In the data rows, the value 128 means zero.
Here are some numbered points:
[127 133 148 139 162 152 120 112 142 113 124 139 147 133 109 113 134 148 156 138 127 135 136 144
 117 138 116 121 146 140 120] 0
[126 128 139 139 108 172 153 155 110 123 113 111 115 138 153 110  96  89 134 128  76 119 141  95
 129  82 122 157  91 120 117] 1
[111 134 121 133 128 139 135 111 137 106 139 130 107  95 150 126 130 126 171 144 137 101 143 145
 113  96 101 130 112 118 126] 2
[123 105 156 127 120 154 146 168 116 149 107 143 152 182 129 119  67 100  87  99  89 153 117  58
 137 149 152  97 128 137 129] 3
[114 132 116 158 184 141 109  96 111  92 152 131 177 167  94 127 154 168 126 126 163 150 116 167
 129 148 105  96 142 154 161] 4
[119 147 149 141 183 159 142 111 149 111 112 123 181 175  96  90 126 147 135 100 104 180 130 134
 140 172 126 106 140 123 150] 5
[165 133 136  96 153 133 134 162 113 158  96 122 149 186 142 125 128 122 130  95  74 142 114 112
 142 122 165 140 135 127  86] 6
[129 108 161 137 170 157 136 136 101 119 111 147 176 218 121 101  89 137 113 104 103 172 115  97
 153 151 134  67 124 157 145] 7
[143 127 122 118 115 113 123 119 139 145 136 119  97  64 108 158 156 131 140 133 153 109 118 161
 119 103 127 162 147 121  99] 8
[123 153 102 108  99  90 128 144 154 137 145 125  69  59 166 115 141 112 140 165 140  77 145 113
 110 106 130 182 134 112 104] 9
[129 116 104 107  58 101 116 123 148 144 133 125  80  82 160 159 136 100 135 154 154  90 152 143
 120 148 135 153  87  85 149] 10
[175 131 112  79 152  99 116 169 103 169 104 118 129 172 143 148 143 137 125 109  95 134  95 125
 128 110 174 165 148 138  55] 11
[163 168 101  94 144 121 139 136 131 154 123 114 113 110 131 137 151 112  90 108 113 109 129 135
 147 116 142 189 131  99 120] 12
[103 122 105 166 175 133 111 106  97  87 165 122 174 165  92 131 155 176 139 139 170 147 121 163
 121 137  96  91 138 157 156] 13
[122 129  96 108  63  92 116 111 146 122 137 124  81  57 152 154 150 100 148 169 164  89 157 165
 117 124 119 161  91  89 142] 14
[134 152  94 108 117  84 128 137 156 145 156 129  95  69 136 139 159 129 129 148 163  86 127 126
 111 134 128 167 150 109 112] 15
[118 125 116 155 176 141 106 106  98  92 147 127 179 175  93 129 143 163 119 128 153 157 124 160
 127 133 112  98 140 159 149] 16
[135 115 119 169 171 109  91 101  99 113 146 135 155 169  89 166 180 188 146 128 167 152  92 187
 130 115  95  92 160 178 128] 17
[170 138 138  78 118 129 139 176 110 164  93 131  91 116 179 139 125  93 137 133  67  94 122  93
 121  62 162 183 129 137  44] 18
[125 107 162 134 171 152 133 126 101 123 102 145 185 221 117 107 100 144 108 100  97 179 113 105
 147 154 138  62 129 165 141] 19
[ 92 103 148 166 103 148 146 118 113  95 130 128 126 106 114 108  86 114 117 133 130 142 126 110
 130 121 110  86 114 142 148] 20
[124 125 100 109  63 100 116 117 143 121 134 120  81  70 164 148 145  97 151 167 153  91 161 165
 121 122 123 165  87  88 142] 21
[119 123 154 142 108 168 140 129 130 121 113 124 129 131 136 116  89 110 121 115 103 129 137 104
 131 124 125 118 111 120 137] 22
New points follow, each followed by the number of its nearest point above.
[119 111 140 106 105 152 134 132 115 121  99 132 126 162 164 129 109 108 147 141 114 130 151 142
 136 125 117 115  75 111 148] 22
[165 132 141  98 137 131 136 159 128 152 104 130 141 170 141 119 118 117 111 101  89 138 118 101
 140 128 166 131 141 124  99] 6
[145  96 155 114 101 133 131 167  77 160 119 149 159 215 117 150  57 100  36  83 115 156  97  45
 157 147 167  68 137 156 157] 3
[134 151 155 127  89 144 151 129 174 129 131 127 115 108 125  98  94 109 113 116 122 113 146  84
 115 168 135 142 148  91 155] 22
[ 97 104 150 157 107 150 131 125 113 105 137 126 141 126 113 113  85 123 122 127 122 158 116 105
 132 134 122  87 118 139 150] 20
[140 113 135 127 164 157 134 194 101 172 109 121 155 201 140 133 137 142 123 105 111 158 118 100
 113 129 145 132 134 137  92] 6
[150 135 126 112 125 127 124 124 134 143 120 109 109  66 127 145 161 128 149 130 121 110 129 166
 119  91 127 166 138 110  90] 8
[163 132 135  95 160 122 131 158 120 152 106 124 141 175 142 121 126 135 129 101  84 145 114 121
 142 121 160 151 152 132  83] 6
[ 90 106 150 161 118 158 145 113 118 104 122 136 141 119 116 107  79 117 119 127 117 152 134 109
 134 123 112  93 112 139 153] 20
[142 135 110 156 179 106  97  88 111 126 145 129 144 135  95 179 202 187 150 126 160 136 102 198
 122 111  99 126 158 158 118] 17
